In the data rows, zero lies at 4.5, halfway between 4 and 5.
Each pair is two rows. How far apart are they, by a hidden measure? 0 means very close, and 20 very far. Two or three weighted sums of its numbers give each row a place; it is the straight-line distance between the places.
[6 5 5 4 4 6 6 4 4 5 6 4 6 5 5 5]
[3 4 7 9 6 2 4 3 3 5 6 6 4 3 2 2] 1
[4 2 6 8 5 2 5 2 2 5 7 6 4 4 1 2]
[2 3 2 1 4 3 1 8 5 2 1 2 2 2 2 4] 8
[5 4 5 6 4 5 6 3 4 6 6 6 5 5 5 4]
[2 6 7 5 7 3 3 7 6 4 3 5 3 4 3 5] 2
[7 3 3 4 2 7 6 3 4 7 4 4 5 4 7 5]
[6 3 3 5 3 5 7 2 3 6 7 3 6 5 5 4] 9
[2 3 7 7 4 2 3 3 3 5 4 9 3 3 2 2]
[5 5 3 3 3 7 6 4 4 4 5 3 6 5 6 8] 8
[6 5 4 4 4 9 5 4 5 4 4 4 5 6 8 6]
[4 6 5 4 5 4 4 6 6 5 3 6 2 5 4 5] 8
[6 4 2 3 2 6 7 5 3 4 7 2 6 5 6 5]
[6 5 3 3 4 6 5 4 5 5 4 4 9 6 6 6] 7
[5 3 2 2 1 6 5 3 3 4 5 1 5 5 7 5]
[6 5 6 2 3 6 6 4 4 5 5 3 6 7 6 6] 8
[4 5 5 4 5 4 3 7 6 4 3 5 4 3 4 5]
[1 3 6 9 5 1 3 1 1 3 8 5 2 1 0 1] 9
[7 4 5 5 5 4 5 3 5 6 5 6 5 5 5 4]
[4 3 1 4 1 7 6 3 3 4 4 1 5 7 8 5] 11
[5 5 6 6 5 3 5 4 4 5 6 6 5 5 5 4]
[5 5 3 3 4 8 5 5 6 4 3 3 5 5 6 6] 13
[2 5 4 2 5 3 1 8 5 2 1 3 2 2 2 4]
[4 5 5 4 6 4 3 6 6 4 3 6 4 4 4 5] 1
[6 2 2 3 2 7 6 4 5 3 4 3 5 6 7 5]
[4 5 6 5 6 4 4 5 5 5 4 6 3 5 4 5] 2
[2 5 5 4 6 5 2 7 6 3 2 5 2 3 3 1]
[4 5 5 5 4 4 4 5 6 5 3 6 4 5 4 5] 12
[4 5 5 4 4 7 7 4 4 5 7 3 6 3 5 5]
[2 7 6 6 6 4 5 4 5 5 6 4 5 3 4 5] 2
[4 5 6 7 6 3 5 3 3 4 7 5 4 6 3 3]
[6 5 3 4 4 6 6 4 6 5 5 3 5 6 6 6] 9
[6 4 2 2 2 7 6 3 4 4 5 2 6 4 7 5]
[5 6 6 6 6 4 6 4 4 5 6 6 3 5 6 5] 4
[5 4 6 6 5 6 5 4 5 6 5 7 2 5 6 4]
[2 5 4 3 5 3 2 8 6 3 2 4 3 3 3 6] 9
[4 3 4 4 4 2 2 5 6 5 1 9 3 4 4 3]
[6 5 4 5 4 3 5 4 5 5 5 6 5 7 5 5] 2
[5 7 5 4 4 6 5 5 5 5 4 3 5 6 6 6]
[6 4 2 3 2 7 6 2 4 4 4 2 6 6 8 5] 1
[4 5 5 4 6 4 3 7 6 4 3 6 4 4 4 5]
[4 5 7 7 6 2 4 3 4 5 6 6 4 4 3 3] 1
[4 6 5 4 5 4 3 8 6 4 3 5 4 4 4 5]
[4 4 5 7 4 3 6 2 2 5 8 4 3 4 3 3] 6
[5 4 5 6 5 4 3 7 6 5 3 7 4 2 4 4]
[1 2 6 9 4 1 3 1 0 3 8 4 2 1 1 0] 10
[6 3 2 2 2 7 6 3 3 6 4 2 5 5 7 5]
[5 3 0 2 2 9 6 3 3 4 4 2 5 5 7 5] 7
[5 6 4 3 4 6 4 6 5 5 3 4 5 6 6 6]
[6 6 5 6 6 4 5 5 5 5 6 4 5 5 5 5] 3
[6 3 3 3 2 6 6 3 4 5 5 2 5 6 7 5]
[4 6 7 6 6 4 5 4 4 5 6 5 5 4 4 5] 4
[2 5 6 4 7 2 0 7 8 3 2 6 2 1 2 3]
[5 5 3 3 4 6 4 6 6 4 3 4 5 4 6 6] 3
[6 6 2 3 4 6 6 3 4 4 4 6 5 6 7 5]
[4 6 6 5 6 4 4 5 5 5 5 5 5 5 4 5] 5
[4 5 5 4 5 4 3 6 7 4 3 5 4 5 5 5]
[4 4 3 4 4 6 6 3 4 7 4 3 4 6 6 5] 13
[6 1 3 3 2 6 6 3 4 5 5 0 6 6 7 5]
[6 4 3 2 3 6 6 3 4 5 5 3 5 6 5 8] 7
[9 2 2 3 2 6 5 2 3 5 5 3 5 6 7 4]
[5 5 3 4 4 6 4 5 5 5 4 3 5 6 6 7] 7
[4 6 5 5 6 5 4 6 8 3 4 3 4 4 4 5]
[6 4 5 6 5 4 6 3 4 6 6 5 5 5 4 4] 7
[4 6 5 4 6 4 3 7 6 4 3 5 4 4 4 5]
[3 5 7 7 7 3 6 4 4 5 6 5 4 3 3 3] 3
[4 4 6 6 6 3 3 6 5 5 3 8 4 4 4 4]
[4 3 2 2 3 6 6 2 3 4 5 2 5 6 7 5] 13
[6 4 3 3 3 6 7 3 3 5 6 2 6 5 5 5]
[6 4 3 3 2 6 5 1 4 5 5 4 6 6 6 5] 1
[4 5 6 6 6 3 5 5 6 8 4 7 4 6 4 4]
[7 5 4 3 4 6 4 6 6 5 2 4 5 6 7 6] 9
[5 4 4 5 4 5 5 4 5 6 5 3 5 6 4 5]
[3 4 4 3 5 4 2 7 6 4 2 5 3 4 4 5] 5
[4 6 6 6 6 4 4 6 5 4 4 5 4 4 4 5]
[2 4 3 2 4 4 1 8 6 1 1 3 2 3 3 4] 5
[4 4 5 4 4 3 2 6 7 4 2 8 3 4 4 4]
[3 5 6 4 6 3 2 6 4 4 3 6 3 4 3 6] 5
[3 4 7 8 5 2 5 3 4 5 7 6 4 3 2 2]
[4 6 5 5 7 5 4 6 6 4 4 5 4 7 4 5] 10
[6 4 2 2 2 7 6 3 3 4 5 0 5 5 7 5]
[4 6 6 5 6 4 4 6 5 4 5 4 4 4 4 5] 5
[6 5 3 4 4 6 6 4 5 4 5 2 5 6 6 6]
[5 4 6 6 4 4 5 3 4 6 5 5 5 3 4 3] 4
[6 4 3 4 3 6 6 3 4 5 5 3 6 6 6 5]
[8 4 5 6 4 6 6 3 3 6 7 5 5 4 4 4] 3
[5 4 6 8 6 2 5 2 3 5 7 5 5 3 2 1]
[6 4 3 2 2 8 6 3 4 5 5 3 6 6 6 5] 8
[3 2 6 6 5 2 5 2 0 5 7 6 4 3 2 2]
[3 4 4 8 4 2 4 3 3 2 6 7 3 3 2 2] 8
[3 6 5 5 6 5 3 6 5 4 5 4 4 4 3 5]
[3 5 5 8 6 2 5 2 1 2 8 5 3 2 2 2] 12
[7 4 1 3 3 7 6 3 5 5 5 2 6 6 6 5]
[2 5 4 3 6 2 1 9 5 2 1 4 2 2 2 3] 10
[6 4 3 4 3 6 7 3 3 5 6 3 6 5 5 5]
[4 5 7 5 4 4 3 6 6 4 3 6 5 4 4 6] 9
[6 5 4 4 4 5 5 4 5 5 5 3 5 7 6 6]
[5 5 3 4 4 7 6 4 4 5 6 3 6 5 5 5] 7
[6 4 3 4 3 6 7 4 3 5 6 3 6 5 6 5]
[6 4 3 3 3 6 6 3 4 5 4 3 5 6 7 5] 3
[5 5 4 4 5 5 2 6 6 5 3 5 2 3 5 5]
[6 4 3 3 2 6 6 3 3 5 6 3 6 5 6 5] 9
[2 6 5 3 6 3 1 6 4 6 2 4 1 2 2 4]
[6 3 2 2 1 6 8 1 3 5 5 3 4 6 5 5] 11
[2 6 4 3 5 4 2 8 5 3 2 3 3 3 3 5]
[4 5 7 7 6 3 5 4 4 4 6 5 4 4 3 4] 5
[3 6 6 6 6 4 5 4 4 5 6 5 5 2 3 4]
[4 4 5 7 5 4 6 3 4 9 6 6 7 5 4 4] 8
[3 6 7 6 7 3 4 5 5 4 4 5 4 4 3 4]
[6 3 2 2 2 7 6 3 5 4 5 2 5 3 7 5] 10
[6 3 2 3 2 6 7 3 3 2 5 3 6 5 6 5]
[4 6 6 4 6 3 5 5 5 5 5 5 5 5 4 5] 6
[4 5 5 4 6 3 3 7 6 3 2 6 3 4 3 5]
[2 6 5 1 6 3 2 7 5 3 2 5 5 3 3 5] 3
[5 5 4 4 4 6 6 3 3 5 7 3 6 5 5 5]
[6 3 2 3 2 7 6 3 3 4 4 2 5 6 7 4] 2
[6 4 3 5 4 7 6 4 4 5 6 4 6 3 5 6]
[6 4 4 4 4 7 6 4 6 6 5 5 6 6 6 5] 6
[2 6 4 5 6 3 0 8 7 2 2 4 3 3 2 4]
[5 4 3 4 0 6 6 3 2 5 5 4 6 6 8 5] 10
[1 5 5 4 4 4 3 6 6 4 3 6 4 4 4 5]
[5 4 5 3 6 4 5 4 5 8 5 5 7 3 5 5] 3
[6 3 3 4 3 6 6 3 4 5 5 4 4 6 6 5]
[6 3 2 4 2 6 7 3 1 5 5 2 5 6 7 5] 4
[3 6 9 6 7 3 3 6 5 4 4 6 3 3 3 4]
[4 5 5 4 5 5 5 5 6 5 5 4 5 5 5 6] 7
[1 3 1 2 3 2 0 9 6 0 0 1 1 1 1 2]
[3 6 6 2 6 3 3 6 6 5 4 7 4 4 3 4] 4
[6 3 1 2 1 7 9 2 3 5 3 1 5 5 7 5]
[5 5 5 4 5 5 4 6 6 5 3 6 6 5 5 5] 7
[6 4 4 6 4 5 5 3 3 6 5 5 5 6 6 5]
[1 5 5 4 6 3 2 7 6 5 1 5 3 3 3 2] 7
[6 4 3 3 5 6 6 4 4 5 5 3 6 4 7 6]
[6 3 1 2 1 8 6 2 2 4 6 1 5 5 7 5] 6
[5 5 6 4 6 3 2 7 6 4 2 6 3 3 3 4]
[6 3 3 4 2 6 5 3 4 6 4 4 5 6 6 8] 8
[3 5 7 6 7 3 3 6 5 6 3 8 3 4 3 4]
[1 4 2 1 3 3 1 8 5 2 1 2 1 2 2 3] 2
[6 4 2 3 2 7 5 3 4 4 3 2 5 6 7 4]
[6 4 3 4 3 6 6 4 4 4 5 4 6 6 6 5] 7
[3 5 5 5 6 6 4 5 6 2 4 7 4 5 4 5]
[7 5 4 4 2 6 6 5 2 5 6 3 6 6 5 5] 10
[5 5 4 3 4 6 4 5 4 4 3 4 5 6 6 6]
[4 3 6 4 4 4 2 4 6 8 2 9 3 4 4 3] 6
[3 5 6 6 6 4 0 5 5 4 5 5 5 4 3 5]
[7 5 6 4 6 3 4 7 7 4 2 4 3 4 3 4] 17
[6 3 4 6 3 4 7 2 3 6 7 5 5 6 5 4]
[4 4 6 5 5 0 2 6 6 4 3 8 3 4 3 4] 12
[6 3 2 2 1 7 6 2 2 4 4 0 5 5 8 5]
[3 5 3 2 4 4 2 8 6 3 2 3 3 4 4 7] 5
[6 5 2 4 3 6 7 4 4 5 5 3 6 6 6 6]
[6 4 4 4 3 6 6 4 4 5 6 4 6 5 5 5] 1
[6 5 4 5 4 5 5 5 5 5 4 5 5 5 6 5]
[4 6 6 6 6 4 4 5 5 5 6 5 5 4 4 4] 7
[6 5 3 4 3 7 6 4 4 5 6 4 6 6 6 6]
[4 5 6 7 6 2 5 4 4 5 6 5 3 4 3 4] 5
[6 5 5 3 4 6 5 5 6 5 4 4 5 6 6 6]
[2 5 4 2 5 2 1 9 6 1 1 5 2 2 2 3] 9
[2 6 7 5 8 2 2 6 0 3 3 4 3 4 2 3]
[1 1 2 1 3 1 0 9 5 1 0 2 1 2 2 3] 7
[4 5 6 5 6 4 5 5 5 6 6 5 4 4 5 5]
[4 4 6 8 5 2 4 2 2 5 7 5 4 3 2 2] 10
[6 4 3 3 3 6 7 3 3 5 6 2 6 5 6 4]
[4 5 5 4 6 4 4 6 6 5 2 5 2 5 4 5] 2
[6 4 3 5 4 5 6 4 3 5 8 3 6 5 4 4]
[4 3 7 8 5 2 5 3 3 5 8 6 4 3 3 3] 9
[7 4 6 6 5 4 5 3 4 3 6 5 5 5 4 3]
[5 5 6 6 5 3 4 4 7 6 4 8 5 5 4 4] 5
[5 5 6 5 6 4 4 5 6 5 4 6 4 5 5 5]
[3 3 3 4 4 6 4 6 6 4 3 3 9 6 6 6] 9
[4 5 7 7 6 3 4 4 4 5 6 6 4 4 3 4]
[7 4 2 4 2 7 6 3 3 4 5 2 6 6 7 5] 1
[6 4 3 3 4 6 6 3 4 5 5 2 6 5 6 5]
[4 6 5 4 6 4 3 7 6 4 3 5 4 4 4 5] 6
[4 7 6 6 6 4 5 3 4 6 6 5 6 4 2 5]
[6 4 3 5 4 4 6 3 4 6 6 3 5 5 5 5] 7
[2 3 4 3 5 3 1 8 7 3 1 4 2 5 3 4]
[5 4 6 6 5 2 5 4 5 6 4 6 5 5 5 5] 15
[5 5 4 5 4 5 6 4 4 4 7 6 7 5 5 5]
[4 6 5 4 6 4 3 7 6 4 3 5 4 4 4 5] 6
[5 5 2 3 4 5 4 6 6 4 3 4 5 4 8 7]
[4 5 6 5 6 3 3 6 6 5 4 6 4 4 3 4] 14
[6 6 5 5 5 5 5 4 5 5 4 4 5 5 5 5]
[1 3 6 8 4 1 4 1 0 3 8 4 2 1 1 0] 3
[3 4 6 8 5 2 5 2 2 5 7 6 4 2 2 2]
[3 4 7 6 7 3 4 5 4 4 6 5 4 4 3 4] 5
[5 2 4 5 4 5 6 4 4 5 7 4 6 6 5 5]
[5 5 5 4 4 4 3 5 7 5 2 7 5 5 5 5] 10
[3 5 9 7 4 2 4 3 3 4 6 6 3 3 2 3]
[4 5 3 2 4 6 4 5 6 5 3 4 5 8 6 6] 18
[4 5 6 5 6 4 4 6 6 5 3 6 4 5 4 5]
[3 5 7 7 7 3 4 4 4 4 6 5 4 4 2 4] 4
[6 3 2 1 2 7 6 3 3 3 4 2 5 5 7 5]
[5 2 6 6 5 4 5 4 5 6 4 6 5 5 3 2] 10
[3 5 6 4 6 3 2 8 6 2 3 6 3 2 3 4]
[5 5 4 3 4 6 5 5 5 5 4 5 5 5 7 6] 8
[4 5 6 6 7 3 3 6 6 4 4 6 6 4 4 4]
[9 2 2 2 2 6 6 3 4 6 5 4 5 7 7 4] 2
[3 5 6 5 6 3 2 7 6 4 1 7 4 4 3 4]
[4 3 2 3 2 7 6 2 2 4 4 2 5 6 7 4] 13
[4 6 5 5 7 4 3 6 6 6 3 5 4 1 4 5]
[3 5 5 6 7 2 3 5 5 4 4 7 3 3 3 3] 11
[7 5 3 4 3 7 5 4 4 5 5 7 8 6 6 6]
[3 6 8 4 6 5 3 6 4 1 4 4 5 4 3 5] 3
[2 5 5 3 5 3 2 7 6 3 2 5 3 4 4 5]
[6 3 2 3 2 6 6 1 3 5 5 3 5 7 7 5] 6
[4 6 6 6 6 3 3 4 4 5 7 4 5 4 3 4]
[6 4 5 8 5 5 6 3 4 6 6 4 5 5 5 4] 3
[6 5 3 3 4 6 4 5 6 4 1 4 5 8 6 6]
[4 4 7 7 6 3 6 3 5 5 6 6 4 4 3 3] 5
[5 6 4 5 5 5 5 5 5 5 5 4 5 5 5 5]
[3 5 7 7 7 2 4 3 3 4 6 5 4 3 2 3] 4
[5 3 4 4 4 4 3 5 9 5 2 8 4 5 5 4]
[3 6 6 5 6 4 0 6 6 4 4 5 4 4 3 5] 7
[5 4 5 4 8 4 4 6 7 7 3 5 4 9 5 4]
[5 5 6 5 5 5 4 5 8 6 4 6 4 5 3 5] 12
[2 6 6 5 7 5 3 6 4 1 6 3 5 2 4 4]
[6 4 5 4 4 6 6 3 5 5 5 3 6 6 6 5] 3
[7 3 2 3 2 6 6 3 4 5 4 4 5 6 7 5]
[8 4 2 4 3 6 7 4 4 6 5 4 6 5 6 5] 2
[3 5 3 2 4 4 2 8 6 3 2 4 3 7 4 3]
[5 5 7 7 6 3 4 3 3 5 6 6 4 3 3 3] 11
[3 5 3 5 4 5 6 3 5 5 6 4 6 5 5 5]
[2 4 4 2 6 3 1 8 6 2 1 4 2 3 3 4] 5
